Look-ups in named tables: a row name and a column name give one cell, copied from the table.

luvigek:
         sota  gul  mazo  nofak
tem        22   81    12     15
segap      18   52    65     36
sifabaf    17   54    60     33
tupid      34   72     8     22
mubil      73   24    31     57

segap, sota => 18
mubil, nofak => 57
mubil, sota => 73
sifabaf, mazo => 60
tem, nofak => 15
tupid, nofak => 22
mubil, mazo => 31
tupid, mazo => 8
Row with the largest mazo: segap

Table res
columns: vom, logama, gil, tuka, lut, nazonu
fepubi: [3965, 3804, 4307, 4842, 4225, 3763]
pemula: [2343, 5783, 4164, 4981, 4831, 4001]
murazem: [5083, 8700, 4348, 5386, 4451, 4350]
kanefe: [4435, 3722, 3914, 4300, 4455, 4267]
zot: [5103, 4436, 4557, 4993, 4069, 5575]
legizi: [5693, 3308, 4643, 4101, 4220, 3761]

What is the gil of kanefe in res?
3914
What is the vom of pemula in res?
2343
What is the logama of kanefe in res?
3722
What is the logama of legizi in res?
3308
What is the tuka of pemula in res?
4981
What is the tuka of kanefe in res?
4300

Table sunatot
	lusoka	mufup	nof	miv	zapade	kedef	tidedi
rugo	3605	768	29125	44564	-66406	42822	85353
misedut	10795	-13816	58336	48516	-60656	61298	87599
tevoga	17678	-2544	64508	38889	-58920	66532	74888
fufa	19048	35061	43000	28839	-54196	56870	55481
nago	19554	2720	64810	35801	-58139	67320	70393
dunom	13496	-11711	62323	45371	-60171	64118	83755
sitefid	13994	43632	21592	23777	-60865	42700	53715
zof	20910	27873	51560	29011	-54611	61651	57085

zapade of rugo is -66406
kedef of nago is 67320
miv of misedut is 48516
tidedi of tevoga is 74888
zapade of dunom is -60171
nof of dunom is 62323
lusoka of zof is 20910
miv of tevoga is 38889
nof of nago is 64810
mufup of zof is 27873
nof of zof is 51560
miv of rugo is 44564
zapade of sitefid is -60865

Table farukuf
,zenesuf,vot,seris,nuludo
zudu,163,79,203,90
dofol,178,172,163,58
pumosun,139,189,52,87
ruzam,162,128,181,76
mor,177,136,183,68

zenesuf of dofol: 178
vot of pumosun: 189
vot of zudu: 79
seris of pumosun: 52
zenesuf of zudu: 163
vot of ruzam: 128
seris of mor: 183
zenesuf of ruzam: 162
nuludo of ruzam: 76
seris of ruzam: 181
nuludo of dofol: 58
vot of dofol: 172
vot of mor: 136
zenesuf of pumosun: 139
nuludo of mor: 68
nuludo of zudu: 90
nuludo of pumosun: 87
zenesuf of mor: 177
seris of dofol: 163
Row with the largest zenesuf: dofol

Table zusod
,tet,duzorat,kat,betun,dega,nivaf
ril,6.2,4.6,6.7,2.4,3.9,6.2
zeko,1.2,1.0,3.6,7.4,1.6,1.3
nanumut,5.8,7.9,1.0,2.2,8.0,5.4
tufifi,2.1,2.6,3.0,6.4,3.0,2.2
nog,2.7,2.7,3.8,6.0,3.0,2.7
besek,3.5,2.7,4.9,5.1,2.8,3.6
fupuvu,2.4,1.8,4.4,6.1,2.1,2.5
riraba,1.7,2.0,3.1,6.9,2.5,1.8
valazeg,6.1,5.8,4.9,2.3,5.3,6.0
teneb,6.1,8.1,1.2,1.9,8.1,5.7
razan,7.0,7.0,4.4,1.3,6.4,6.8
kogerit,0.8,0.2,3.8,7.8,0.9,0.9
kigane,3.7,4.7,2.6,4.6,5.0,3.7

What is the duzorat of riraba in zusod? 2.0
What is the dega of nanumut in zusod? 8.0
What is the tet of kogerit in zusod? 0.8
What is the kat of nanumut in zusod? 1.0
What is the nivaf of kogerit in zusod? 0.9
What is the dega of teneb in zusod? 8.1
What is the betun of valazeg in zusod? 2.3
What is the dega of valazeg in zusod? 5.3
What is the dega of fupuvu in zusod? 2.1
What is the tet of ril in zusod? 6.2
Which row has the largest tet? razan

Table poz
|  | pabo | pudelar | dom | ropizor | giseg | budaze | pid | pimure |
|---|---|---|---|---|---|---|---|---|
| tudalu | -35.65 | 12.62 | -40.07 | -68.60 | 14.06 | -74.98 | -16.57 | 4.82 |
| voka | -49.46 | -11.45 | -8.36 | -68.60 | 2.54 | 75.66 | 8.73 | 24.45 |
| belam | -10.13 | -2.23 | 21.18 | -68.60 | 6.44 | 45.71 | -15.39 | -6.70 |
| nuledo | 13.69 | -35.59 | 0.67 | -68.60 | 5.49 | -16.72 | 20.66 | -5.62 |
| biti | -26.72 | 51.35 | 17.00 | -68.60 | -10.61 | -20.73 | -24.24 | 42.03 |
| motekov | 57.80 | 30.53 | -35.13 | -68.60 | -20.54 | -14.76 | -2.47 | 33.78 |
| vikine | 8.77 | -41.21 | -16.42 | -68.60 | 35.84 | 42.02 | -14.68 | -26.93 |
| fiduk | -10.40 | -38.38 | -14.84 | -68.60 | 23.79 | 62.18 | 27.49 | -19.53 |

pabo of motekov = 57.80
pabo of vikine = 8.77
pabo of biti = -26.72
pudelar of motekov = 30.53
giseg of motekov = -20.54
pid of tudalu = -16.57
pid of vikine = -14.68
pimure of nuledo = -5.62

zep =
,pip,mininu,nus,pevi,dun,sobu,nudafon
vorifiz,-10970,-21066,18612,41611,-16548,-8925,77
mopure,-46472,-50405,1883,77211,-39255,-43777,-31599
tos,12048,46545,-39241,10979,52413,9766,-26207
didav,-38196,-33860,-6157,67349,-23469,-35166,-30562
tasufek,49618,24750,52838,-18232,13209,50407,57144
solonul,-42822,-51262,7530,72846,-40511,-39684,-26606

solonul, pip -> -42822
vorifiz, dun -> -16548
didav, pip -> -38196
vorifiz, pip -> -10970
tos, pip -> 12048
mopure, nus -> 1883
tasufek, pevi -> -18232
solonul, sobu -> -39684
tos, dun -> 52413
didav, dun -> -23469
tasufek, nudafon -> 57144
didav, mininu -> -33860
mopure, pevi -> 77211
vorifiz, nus -> 18612
tasufek, sobu -> 50407
tasufek, nus -> 52838
Which row has the largest nus? tasufek

nelofo:
|  | pupo | zakasuk | fitip | kasobe | musuki | pes |
|---|---|---|---|---|---|---|
| zonukez | 132 | 151 | 61 | 146 | 11 | 159 |
| dezib | 23 | 167 | 105 | 114 | 185 | 120 |
| bapodot | 134 | 179 | 74 | 142 | 84 | 113 |
| tuzunep | 238 | 121 | 204 | 183 | 141 | 124 |
| vad | 170 | 92 | 148 | 120 | 66 | 34 |
| nof | 247 | 143 | 114 | 109 | 93 | 125 |
| nivur | 101 | 148 | 72 | 152 | 200 | 106 |
| tokosam | 62 | 129 | 112 | 189 | 170 | 144 |
| lak | 48 | 166 | 79 | 118 | 9 | 137 |
| maka | 137 | 235 | 177 | 145 | 119 | 105 |

fitip of tuzunep is 204
pupo of nivur is 101
kasobe of bapodot is 142
musuki of dezib is 185
fitip of maka is 177
fitip of dezib is 105
pupo of maka is 137
zakasuk of nivur is 148
pupo of bapodot is 134
Row with the largest kasobe: tokosam

